In the rows, zero is written as 128.
Each path below is one point turned by a fixed rotation once a step. After each direction that follows a path, write how fast that rotation turns it, in degrees each step (0 if it stays still).
Each turn is a multiple of 5 degrees from 10 to 175, or 0.
Each row of a path follows its step; steps can be skipped.
Path 1:
step 0: [128 126 128 124 116 130 130 132 118 121 124 133 121 111 135 139 121 130
 130 144 125 135 122 131 124 133 149 141 123 132 121 126]
step 1: [129 125 133 126 127 131 125 140 130 142 133 123 118 115 134 133 136 132
 117 113 123 129 137 111 140 132 133 134 121 118 136 121]
step 2: [135 133 137 129 133 129 127 118 125 122 129 134 137 122 115 129 131 137
 120 120 129 132 128 117 139 112 130 102 136 124 129 134]
step 3: [123 137 122 121 134 129 141 131 123 113 127 125 129 149 126 138 135 114
 131 119 133 132 133 136 133 125 121 122 128 139 137 141]
step 4: [114 130 125 135 139 130 131 135 125 125 123 124 133 135 119 104 128 122
 131 131 120 132 120 138 122 141 131 142 141 125 124 129]
step 5: [142 128 119 124 123 118 111 135 126 144 132 138 116 121 124 125 132 125
 132 143 124 130 122 139 125 127 135 137 122 132 118 136]
step 6: [131 126 129 125 123 136 106 129 136 133 148 125 134 127 130 138 126 123
 123 128 123 125 127 115 126 138 120 123 118 117 134 118]
step 7: [128 139 132 134 127 124 128 114 134 129 135 127 136 136 131 127 131 142
 120 122 145 118 124 121 133 116 124 119 134 139 121 112]
step 8: [125 118 123 129 128 129 135 123 136 118 111 119 129 138 125 124 121 136
 137 131 143 129 141 133 123 125 112 129 120 137 139 136]
step 9: [124 119 128 133 134 125 145 128 125 130 113 121 135 127 133 132 120 125
 142 132 117 124 125 130 117 144 138 132 130 125 109 130]
step 10: [132 122 130 127 127 120 125 132 126 137 132 130 103 108 145 130 122 124
 127 124 118 123 129 138 123 122 129 134 136 121 128 130]
[128 128 128 128 128 124 130 124 129 127 126 126 127 129 122 130 127 130
 133 118 130 127 129 127 127 132 128 127 131 129 128 134]
65
[126 130 125 128 129 128 124 128 124 132 125 128 133 129 133 132 129 134
 128 128 131 131 130 124 130 129 126 124 132 130 133 128]
70
[133 125 132 131 129 129 127 132 127 134 131 125 127 126 126 134 127 127
 124 130 131 125 131 131 128 130 130 126 132 124 127 130]
80
Path 2:
step 0: [116 124 136 140 121 132 137 126 139 136 123 121 124 138 122 134 119 128
 116 133 125 139 122 110 128 119 125 141 114 135 134 140]
step 1: [136 115 127 132 125 139 140 130 135 130 113 125 137 130 130 126 121 109
 134 135 113 132 119 126 131 125 129 130 130 148 120 145]
step 2: [127 125 128 147 135 141 137 133 136 123 133 143 135 131 120 139 131 123
 125 131 121 112 119 117 137 144 133 130 120 138 114 132]
step 3: [124 125 134 129 121 147 136 124 114 143 131 127 129 136 120 130 126 126
 115 114 110 122 124 114 129 141 130 128 131 132 135 138]
step 4: [116 134 130 129 123 133 138 123 109 131 124 143 140 132 131 133 125 133
 128 133 126 129 118 121 136 118 125 119 133 150 126 145]
step 5: [135 141 122 130 120 128 134 112 128 127 126 130 129 128 126 132 130 124
 136 116 130 122 112 114 148 127 147 133 126 144 129 132]
step 6: [132 140 123 140 123 138 118 126 123 135 125 133 116 131 141 131 135 135
 129 118 113 124 117 122 118 124 134 133 113 139 130 143]
step 7: [130 126 136 141 135 128 129 125 117 138 119 129 109 127 127 128 112 132
 136 130 117 139 107 115 135 121 126 118 122 135 124 131]
step 8: [145 114 124 121 136 122 135 120 130 131 114 131 129 140 127 135 126 136
 132 121 131 121 104 117 129 130 122 128 122 136 117 142]
step 9: [124 127 130 128 139 134 136 113 130 137 121 136 126 118 121 146 141 123
 128 125 111 123 114 116 115 121 128 139 125 128 115 126]
step 10: [123 127 146 122 141 133 141 136 114 138 119 130 111 127 126 127 128 121
 122 122 124 114 128 122 132 121 137 129 124 134 115 143]
[127 126 132 129 127 130 124 129 122 129 126 122 126 128 125 128 123 131
 121 130 131 127 129 127 130 126 123 125 126 130 131 128]
100
[128 128 132 131 123 132 130 124 129 130 123 130 128 126 133 126 126 129
 124 124 128 127 124 123 128 129 129 128 127 130 120 129]
0
[124 129 132 123 127 125 130 125 125 131 132 132 130 123 125 126 131 131
 125 128 129 123 130 129 127 128 133 127 132 131 129 129]
55
[124 130 128 134 129 127 122 128 129 128 124 133 134 128 128 130 133 133
 128 131 126 127 129 131 126 126 123 127 127 129 126 130]
155
[129 127 127 128 126 127 126 125 133 129 128 126 131 131 124 129 130 134
 125 122 131 126 127 126 130 133 128 133 123 124 132 129]
125
[131 126 129 128 133 120 127 129 132 133 126 126 124 126 126 128 128 130
 128 126 129 128 126 127 121 123 127 130 127 129 125 127]
35
Path 3:
step 0: [139 115 133 128 115 132 130 126 133 131 121 133 123 117 125 130 114 135
 121 130 124 121 114 134 121 131 131 131 137 136 132 144]
step 1: [128 123 140 109 129 129 137 114 133 123 119 139 120 122 128 113 131 124
 132 130 129 128 133 132 120 133 131 137 130 128 135 136]
step 2: [129 129 122 122 118 115 133 128 123 144 120 137 118 126 118 115 129 134
 127 123 134 133 130 125 121 128 139 124 115 137 134 132]
step 3: [141 133 128 135 108 127 129 132 137 130 118 121 131 130 119 122 126 126
 127 122 127 134 126 122 117 136 131 134 135 131 134 147]
step 4: [135 122 146 126 115 142 131 118 126 136 117 141 132 129 121 122 118 134
 123 131 119 129 128 134 124 126 130 137 128 127 130 132]
step 5: [127 122 123 118 126 126 144 119 123 131 120 138 119 113 123 121 123 125
 129 120 129 119 128 136 123 129 142 130 135 132 123 142]
step 6: [129 117 121 127 116 124 130 121 137 127 120 131 121 129 128 116 135 131
 129 126 136 133 142 123 118 133 128 130 114 133 139 145]
step 7: [134 132 134 129 108 128 121 127 135 138 120 128 115 120 114 121 119 133
 120 131 128 139 121 126 120 129 130 129 129 137 135 128]
step 8: [139 126 146 115 123 128 136 129 125 136 123 130 133 127 126 119 127 126
 124 125 120 121 122 126 117 128 134 136 139 128 132 145]
step 9: [136 130 125 125 125 129 139 119 126 133 111 150 123 130 125 113 126 134
 138 122 126 129 133 136 130 131 135 130 121 125 129 137]
step 10: [126 122 116 134 112 123 136 120 134 133 122 125 124 124 111 126 124 126
 123 118 135 128 135 133 118 132 142 135 127 136 136 134]
[125 129 133 133 125 129 128 132 126 128 127 125 129 125 127 129 124 124
 131 125 130 130 130 125 126 127 126 120 125 128 132 129]
90
[128 120 131 127 128 127 128 128 126 133 130 129 132 135 131 130 130 131
 126 129 127 126 131 126 126 125 128 127 121 129 131 128]
160
[124 127 128 125 130 123 130 128 132 131 128 129 128 126 130 128 130 131
 135 122 132 130 134 130 132 126 132 127 126 126 125 130]
95
[127 128 136 124 127 130 127 128 133 128 129 126 132 126 128 132 123 128
 126 134 128 130 128 130 132 127 132 129 132 131 129 128]
100
Path 4:
step 0: [122 133 121 128 129 128 120 133 124 125 136 145 123 129 141 118 109 142
 138 127 121 135 122 126 132 119 127 134 123 123 143 127]
step 1: [112 130 134 126 122 127 107 141 128 123 140 131 126 125 131 117 138 123
 131 120 120 133 118 128 120 129 135 118 125 138 139 129]
step 2: [118 134 125 144 140 132 123 132 130 133 119 131 136 125 125 130 136 133
 138 127 119 121 117 128 114 130 135 119 114 115 139 122]
step 3: [123 110 111 131 136 129 120 134 133 135 129 139 124 117 135 123 134 137
 136 128 142 131 114 127 132 127 129 125 134 122 135 118]
step 4: [126 130 123 136 114 131 109 127 127 118 133 135 137 124 147 127 124 135
 128 134 130 141 125 126 133 128 121 115 120 122 141 133]
step 5: [122 141 131 129 126 126 116 130 137 133 127 150 122 127 131 126 122 138
 125 126 114 132 113 125 116 133 135 128 131 131 142 132]
step 6: [129 118 121 141 133 134 117 139 136 126 129 134 127 129 131 114 146 129
 137 131 122 120 122 133 116 131 137 127 116 137 135 136]
step 7: [121 129 129 149 130 142 126 135 136 134 127 134 125 122 136 128 136 134
 132 127 128 127 117 119 147 125 133 121 119 116 132 120]
step 8: [123 125 115 129 120 124 108 131 142 122 125 147 132 117 125 121 129 135
 130 120 126 133 128 137 137 123 123 120 136 116 135 127]
step 9: [131 140 129 132 124 135 114 135 131 118 134 142 131 135 142 129 135 133
 139 143 118 136 131 129 118 132 133 128 135 127 143 122]
step 10: [124 129 128 137 137 127 116 128 139 130 128 136 118 132 139 128 137 122
 115 131 123 116 109 136 126 135 141 122 128 131 140 127]
[134 129 127 127 128 134 130 128 122 128 128 126 131 128 126 129 130 131
 128 130 125 129 131 130 129 127 130 124 125 124 134 133]
155
[127 132 129 123 123 131 126 128 125 126 129 135 128 129 129 128 126 124
 129 123 126 126 133 124 124 127 124 124 132 128 129 128]
90
[129 123 131 126 130 126 131 122 128 123 128 133 127 130 131 129 127 130
 123 133 128 132 128 130 126 133 123 128 128 128 133 126]
70
